Named moves come first, each a turn or a mirror and shown by rows before and after it. Which of them, in which order, take the first row of each pair that follows to the second? Write the first one first, as in the answered first pair.
j614 (before |-> after):
[ 2.19  1.46 -0.71 -0.53  0.33  1.04  0.15 -2.03  1.01  1.38 -0.35  2.37
 -0.40  0.39 -0.18 -0.85  0.29 -1.66 -2.24] |-> [ 3.58 -0.02  1.27 -2.07  0.40  2.03 -0.79 -0.57  0.41  0.55 -0.92 -1.14
 -1.00  0.30 -1.14 -0.67  0.18  0.57 -1.01]
[-2.02 -1.71  0.79  1.42 -2.14 -2.80  2.95 -4.56  1.63 -1.11 -3.40 -0.97
 -3.20  1.87 -1.21 -2.62  2.69 -0.90  0.75] |-> [-1.53 -2.23  1.42  0.93 -2.18 -2.59  2.57 -4.11  1.20 -1.19 -3.62 -2.30
 -3.52  2.05 -1.53 -2.73  2.72 -0.23  1.11]
[ 0.73 -2.22  0.05 -1.58 -0.47  1.43 -1.34  3.02 -1.78  1.10  2.03  1.72
  0.59  0.93  0.50  1.92  0.19  1.77 -1.26] |-> [ 0.07 -1.47 -0.76 -0.64 -0.55  0.82 -1.20  2.10 -1.39  1.48  2.05  3.24
  1.01  0.85  1.02  1.77  0.41  0.57 -2.00]
[-0.85 -0.99  4.43 -0.59 -0.26 -0.32  2.50 -0.74  0.48 -0.88 -0.57  2.09
 -0.34  0.31  3.09  3.11 -0.61 -2.03 -0.84] |-> [ 0.04 -1.71  5.46 -1.31 -0.26  0.15  1.89  0.02  0.04 -1.01 -0.73  0.33
 -0.55  0.24  2.69  2.91 -0.82 -0.88 -0.07]
j870 (before |-> after):
[-0.63  3.19  0.28  1.07  1.75 -1.38  2.96  0.67  1.47 -2.52 -0.64 -0.71
  0.62 -3.00 -1.40  0.28 -2.08 -0.08  0.04] |-> [-2.68  1.46 -0.20  1.96 -0.68 -2.29  4.10 -0.42  1.32 -1.68 -1.44  1.12
 -0.45 -0.30 -2.60 -0.98  0.50  0.34 -0.97]
[-0.18  0.22 -1.00 -1.23  0.00  0.69  0.17 -0.14 -0.05  0.12  0.95  2.07
  0.85 -1.04  1.30 -1.43  0.85 -0.82 -1.36] |-> [-0.02  0.44 -0.93 -1.29  0.17  0.83  0.13 -0.01 -0.11  0.08  1.07  1.85
  0.87 -1.16  1.58 -1.19  0.51 -0.86 -1.21]
[-1.32  3.12  0.38 -0.50  1.38 -3.06  4.24 -2.33  2.73  0.20 -0.29  1.21
  1.59 -0.85  0.48 -0.66 -1.76 -2.21  0.57] |-> [-1.65  2.66  0.17 -0.20  0.76 -3.11  4.49 -2.69  2.53  0.33 -0.61  1.42
  1.43 -0.23  0.19 -1.02 -1.08 -2.06  0.24]
j579 (before |-> after):
[ 0.01  2.37 -2.66  2.22  2.28 -0.04 -4.85  1.48  0.48 -2.65  1.03  0.19
  1.41 -2.16 -3.82 -4.45  0.66  0.11  0.22] |-> [-1.47 -3.17 -0.41  0.54 -1.63 -0.75 -1.07  4.29 -2.12  0.10  3.37  3.38
  2.28  3.17 -2.25  1.29  1.41  2.09 -3.07]
[-2.41 -0.61 -0.73 -1.69  0.84  3.13 -0.19  1.67  1.96  1.27  0.05 -4.07
 -1.99 -1.83  0.20  1.11  5.13  1.88  2.00] |-> [-3.55  1.07 -3.34  0.11  1.70  2.45 -1.37  1.83  2.59  1.27  1.23 -0.42
 -0.68 -2.77 -0.31 -0.01  5.68  0.12  1.16]
[-0.42 -1.51  1.28 -2.00  0.04  0.83 -3.13  5.13  0.65  0.35 -0.32 -0.73
  0.88  0.85 -3.92  1.13  0.67  3.37 -1.26] |-> [-0.11  0.11  0.37 -1.21  1.39  1.09 -4.45  4.33  1.53 -0.66 -0.83 -1.62
  0.74 -0.96 -4.14 -0.93  0.47  2.50 -0.29]
[-2.40 -1.84 -0.81 -0.07 -1.75 -4.16  1.51  1.36 -3.69  1.42  2.84  3.73
  1.40  1.57 -1.16  2.08 -1.29 -0.36 -0.92] |-> [ 0.66 -1.41  2.65 -2.25 -0.99 -2.43  1.21 -0.32 -2.90 -0.19 -0.73 -5.11
 -1.83  0.24 -1.37  0.75 -2.31  1.59  2.78]
j769 (before |-> after):
[ 1.14 -1.82 -1.20  0.69  0.27 -0.58 -2.73  3.34 -0.95 -2.39 -1.41 -2.72
  0.56  0.03 -6.38 -3.88  0.97  2.35  1.14] |-> [ 0.05 -1.71  1.86  0.84 -0.68 -2.83  3.66 -1.75  2.05 -1.88 -4.17 -5.12
 -2.14  0.58 -2.62 -1.71 -1.16  0.65  1.65]
[-0.14 -1.09 -0.91 -0.86 -1.97  2.13 -3.49  2.33 -2.36  4.50 -2.35 -0.35
 -0.33  0.51 -0.83 -0.07  0.81 -0.46  1.95] |-> [-0.86 -1.30  0.43 -0.36 -2.84  1.12 -0.83 -0.38 -0.88  4.55 -4.36 -1.25
 -2.02  1.18  0.46  0.28  0.66 -1.20  2.42]
[-1.36  2.93  0.84 -0.26  1.76 -0.10  4.67 -2.58  3.18 -0.61  0.18 -0.51
 -0.07 -1.70  4.01  3.85 -5.11 -1.50  2.53] |-> [-0.02  2.59 -3.33 -0.61  3.16  2.89 -3.38  3.77 -0.58 -0.95  3.91  2.58
  3.72 -2.60 -0.41  0.92 -2.82  0.81  1.64]
Pairs:
Between the rows of a pair lie two moves.
[ 3.28  1.73 -0.73 -2.72  0.95  3.94  2.03 -3.24  0.87  1.13 -0.95 -3.31
 -2.13 -3.34  2.14  1.07 -0.96  1.14  1.17] |-> [ 0.08  1.13 -3.77  0.03 -1.12  2.25  2.14 -5.57  1.20  1.68 -2.00  0.34
 -3.46 -1.12 -0.10 -2.77  3.10  0.18  0.07] | j870, j579
[ 0.42 -1.00  0.85 -0.67 -1.26 -0.97  1.58  1.15 -1.13 -0.41 -0.31 -1.28
 -0.16  1.86 -1.69  0.69 -1.70  0.05  0.97] |-> [-0.75  0.26 -1.31  0.81 -0.53 -1.44  0.82  1.04 -0.91 -0.19  0.68  1.95
  1.23  1.31 -2.06 -0.11 -1.42 -1.44  0.00] | j579, j579
[-1.19 -0.26 -2.87  1.23 -0.36  0.44 -0.63  0.50 -0.87  1.91  0.17  3.50
  0.76  1.47 -0.94 -1.90  2.09  0.48 -1.68] |-> [ 0.70 -2.28  1.41 -1.65 -1.27  1.08  1.63  0.51 -1.17  1.92 -1.31 -1.76
 -0.91  2.53  0.68  1.12  0.27  2.54 -0.68] | j579, j769
[-1.34  0.58 -2.92  1.17 -0.65  0.62 -1.74 -0.41 -1.37  1.78  1.15  4.14
  0.29  1.25  0.00 -0.97  2.42 -1.62 -1.74] |-> [ 2.30 -0.64  1.74 -2.65  0.07  2.31 -0.56  1.13 -1.95  1.21  0.12 -2.98
 -0.61  0.53  2.14  2.47 -0.69  1.32  0.50] | j579, j870
[ 0.99 -5.72  0.26 -0.46 -2.31  0.40 -0.75  1.15 -0.84 -0.79 -1.65  1.64
 -0.31  3.74 -1.38 -3.44  2.69  0.90 -0.02] |-> [ 3.94 -1.64  0.64 -1.19  1.67  1.72 -3.17  1.19  0.19 -2.90 -2.18 -2.80
  0.22 -1.26 -0.79 -4.40 -0.42  0.21  2.56] | j579, j870
[ 0.83  0.64 -0.37 -0.44  0.16  0.58 -2.04 -0.25 -0.08 -0.93 -1.28 -1.15
 -0.80  0.26 -1.88 -3.00  2.55 -0.66  1.80] |-> [ 0.20 -1.26 -0.08 -0.91 -0.99  0.39 -1.87  1.74 -1.17 -0.26  0.31  0.19
  0.15  1.81 -2.44 -1.28  2.90  0.66  0.70] | j579, j614
[ 0.59 -0.84  0.61 -0.95 -0.21 -0.69 -2.68  3.37 -0.75 -1.12  0.71  0.82
  1.89 -0.96 -1.21 -0.08 -0.25 -0.29 -0.29] |-> [-1.35 -1.75  1.11  0.22 -2.15 -2.47  0.21 -0.32  0.61 -0.88 -1.68  0.42
 -0.73  1.20 -1.12 -1.42  1.46 -1.10 -0.23] | j870, j769
[-0.24 -0.90 -0.40 -2.41  1.26  0.15  2.44 -0.28 -0.12 -0.06 -0.81  3.82
  0.47  1.75  0.27  2.97 -1.96  0.84 -1.76] |-> [ 0.90  0.35 -1.42 -2.73  2.71  1.47 -1.12  1.28 -0.75 -0.77 -0.09  3.52
  1.59  0.19 -1.36  1.41 -1.70  1.30 -1.22] | j769, j870
[ 0.25  0.51  0.54  0.37 -0.82 -1.88  3.77 -1.84  0.08 -0.17 -1.43 -1.62
 -1.59  1.06  1.02  1.41  0.95 -0.81 -1.56] |-> [-0.56  1.27 -0.86  1.28 -0.33 -2.13  3.18 -1.85  0.59  0.09 -0.53  1.03
 -0.78  0.60  0.73  0.87  1.16 -1.66 -2.59] | j579, j579
[ 2.40 -2.45  2.72 -2.79 -1.07  0.99  0.45  1.34 -2.03 -1.05 -2.13 -4.33
 -1.92  2.46 -1.62  0.93  1.85  3.90  0.80] |-> [ 0.54 -1.01  2.56 -1.52 -2.20 -0.44  4.49 -2.80 -0.61  0.79 -3.47 -1.62
 -3.37  3.45  2.12  2.32  1.60  0.57 -0.85] | j614, j579
[ 1.50  2.38 -0.45  0.57  1.73 -1.71  1.32 -2.35  0.43  0.23  0.31  2.47
  1.13 -2.79  0.42  0.99 -1.30 -2.95 -1.05] |-> [ 0.66 -2.60  1.36 -0.39 -2.29 -1.75  1.61 -1.91 -1.03  0.40 -1.85 -0.29
 -1.31  1.60 -2.59 -0.88  2.58  1.17 -0.34] | j614, j870
[-1.94  2.91 -2.19  3.12 -2.00 -0.23  1.39 -5.35  0.38  3.10 -1.97  0.90
 -1.68  1.70  3.27 -0.49  1.71 -1.81 -2.02] |-> [ 2.66  3.82  0.99 -0.35  1.16  2.43 -0.99 -1.94 -0.26  0.87 -1.34 -6.22
 -0.49 -2.04  3.65  1.65 -2.29  0.44  0.97] | j870, j614
[-1.88 -0.97 -1.35  1.76 -0.99 -0.38 -0.60  0.14 -0.13  0.07  0.90  2.89
  0.49  1.30 -1.57 -2.40  1.93 -0.07 -0.85] |-> [-0.24 -1.37 -0.24  0.76 -0.70  0.73 -2.21  1.11 -0.46 -1.07  0.38 -0.61
 -0.12  0.63 -2.83 -3.08  1.77  1.70  0.71] | j614, j579
[ 0.09  0.69 -3.17  0.22  3.12  0.49 -3.00  3.00 -0.18 -0.64  3.21  3.20
  3.69 -2.76  1.21  1.91 -1.66 -0.62 -0.97] |-> [-2.19 -4.32 -2.37  0.46 -1.79 -0.63 -1.79  2.24 -1.37  0.24  0.98  3.12
  0.86  3.04 -2.15 -0.70  3.55  2.29 -1.39] | j614, j870
[-1.39 -3.02 -2.21  3.22 -2.43 -1.23  0.93  1.72 -1.80 -2.74  2.44  3.83
  0.91  1.46 -2.79 -2.21  2.52 -1.59  0.12] |-> [-2.12 -2.50 -1.45  3.33 -3.39 -1.84  3.86 -1.04 -1.17 -1.96  1.30  3.94
 -0.51  2.46 -0.27 -1.11  2.33 -2.97 -0.51] | j579, j614
[-0.23 -0.95  3.17 -0.93  0.60 -0.36  1.94 -0.84 -0.31  0.63  0.19 -3.19
 -1.40  0.83 -0.86  0.59 -1.57  0.63  1.94] |-> [-1.24  1.43  1.13  0.71  1.84 -1.14  2.41 -2.05  0.65  1.20  1.15  0.58
 -0.29 -0.55  0.83  0.90 -2.50 -2.49  0.69] | j614, j870
[-0.14  0.90  0.99  1.03 -1.73 -0.32  0.04  0.14  2.55  1.25  2.89  4.80
  1.97  0.90  0.89  3.03 -0.36 -1.12 -1.17] |-> [ 2.47 -0.70  3.66 -1.78 -1.40  1.37 -1.37  2.17  1.54  0.02  2.23 -0.52
  1.56  0.26 -0.12  3.33 -1.40  2.01  0.97] | j870, j614
[-0.45  0.69 -0.28  0.47  0.19 -0.74 -0.06  1.02  0.60 -0.52  1.92  1.25
  1.93 -1.33 -0.25 -0.52 -0.72 -0.22  0.53] |-> [-0.39  1.15 -0.41  0.84  0.37 -0.70 -0.38  0.13  1.02 -1.04  1.12  0.38
  1.08 -1.52 -0.62 -1.63  0.01 -0.38  1.16] | j769, j870
[-0.56 -1.40  1.33 -0.83  0.91 -1.02  1.45  3.32  0.91  0.44  2.57 -0.45
  0.87  0.83 -0.21  1.48 -1.14  1.72  0.02] |-> [-1.29  2.12 -0.86  1.44  2.40 -1.41  0.95  0.58  2.54  0.11  1.79  1.12
  0.67 -1.14  0.56 -0.76 -1.39 -1.23 -0.05] | j579, j614
[-0.05  1.62  1.39 -1.63  1.05 -0.80  0.69 -3.04  1.47 -0.38  0.23 -1.09
 -2.06 -1.97  1.36  0.39 -0.28 -3.27 -0.35] |-> [-0.06  1.32 -1.01 -1.12  1.19  0.34 -3.28 -1.14 -0.19 -0.56  1.10  0.02
 -1.02 -1.92 -1.82 -2.30  2.13 -2.49 -0.55] | j769, j769
[-1.35  4.33 -1.72  2.08  2.08 -0.30  0.02 -4.55  1.13 -0.29 -3.59 -0.14
 -3.12 -2.30  0.47 -3.34  0.20 -2.14  0.29] |-> [ 0.78  4.36 -2.92  0.23  4.25  1.99 -3.94  1.60 -1.50 -0.42  0.96  1.96
  1.35 -4.20  0.09 -0.68 -1.73 -0.94 -0.81] | j769, j769
[ 1.02 -0.01 -0.29 -0.72  2.03  0.61 -0.26 -1.29 -1.65  1.49  0.48 -0.60
  0.33 -0.63  1.60  0.12 -0.08 -0.69 -0.13] |-> [ 0.39 -0.71 -0.77 -0.62  1.15  0.59 -0.54 -0.84 -2.22  1.59  0.68  0.53
  0.65  0.39  1.11 -0.17  0.79 -0.50 -0.68] | j769, j579
[ 2.31  1.12  1.15 -2.62  0.05  1.26  0.32 -0.22 -0.27  0.28 -0.77 -1.84
 -0.78  0.74  2.14  1.76 -1.07 -0.29  0.03] |-> [ 0.33  1.44 -0.49 -0.82 -0.84  0.08  1.27 -1.63  0.09  1.34 -0.70  1.65
 -1.03  1.72  2.56  0.88  0.30 -1.87 -1.52] | j614, j870
[ 1.08 -2.34  1.19 -1.14  1.31 -0.04 -0.62  1.54 -1.68 -0.39  0.83 -2.14
  1.95 -2.25 -0.85 -0.38 -0.89  2.29  1.95] |-> [ 0.12 -2.40  2.14 -0.78  0.23 -1.05  1.86 -1.58 -0.41 -0.46 -1.34 -3.25
 -0.09 -1.62 -0.08 -1.00 -0.65  1.62  2.43] | j769, j769
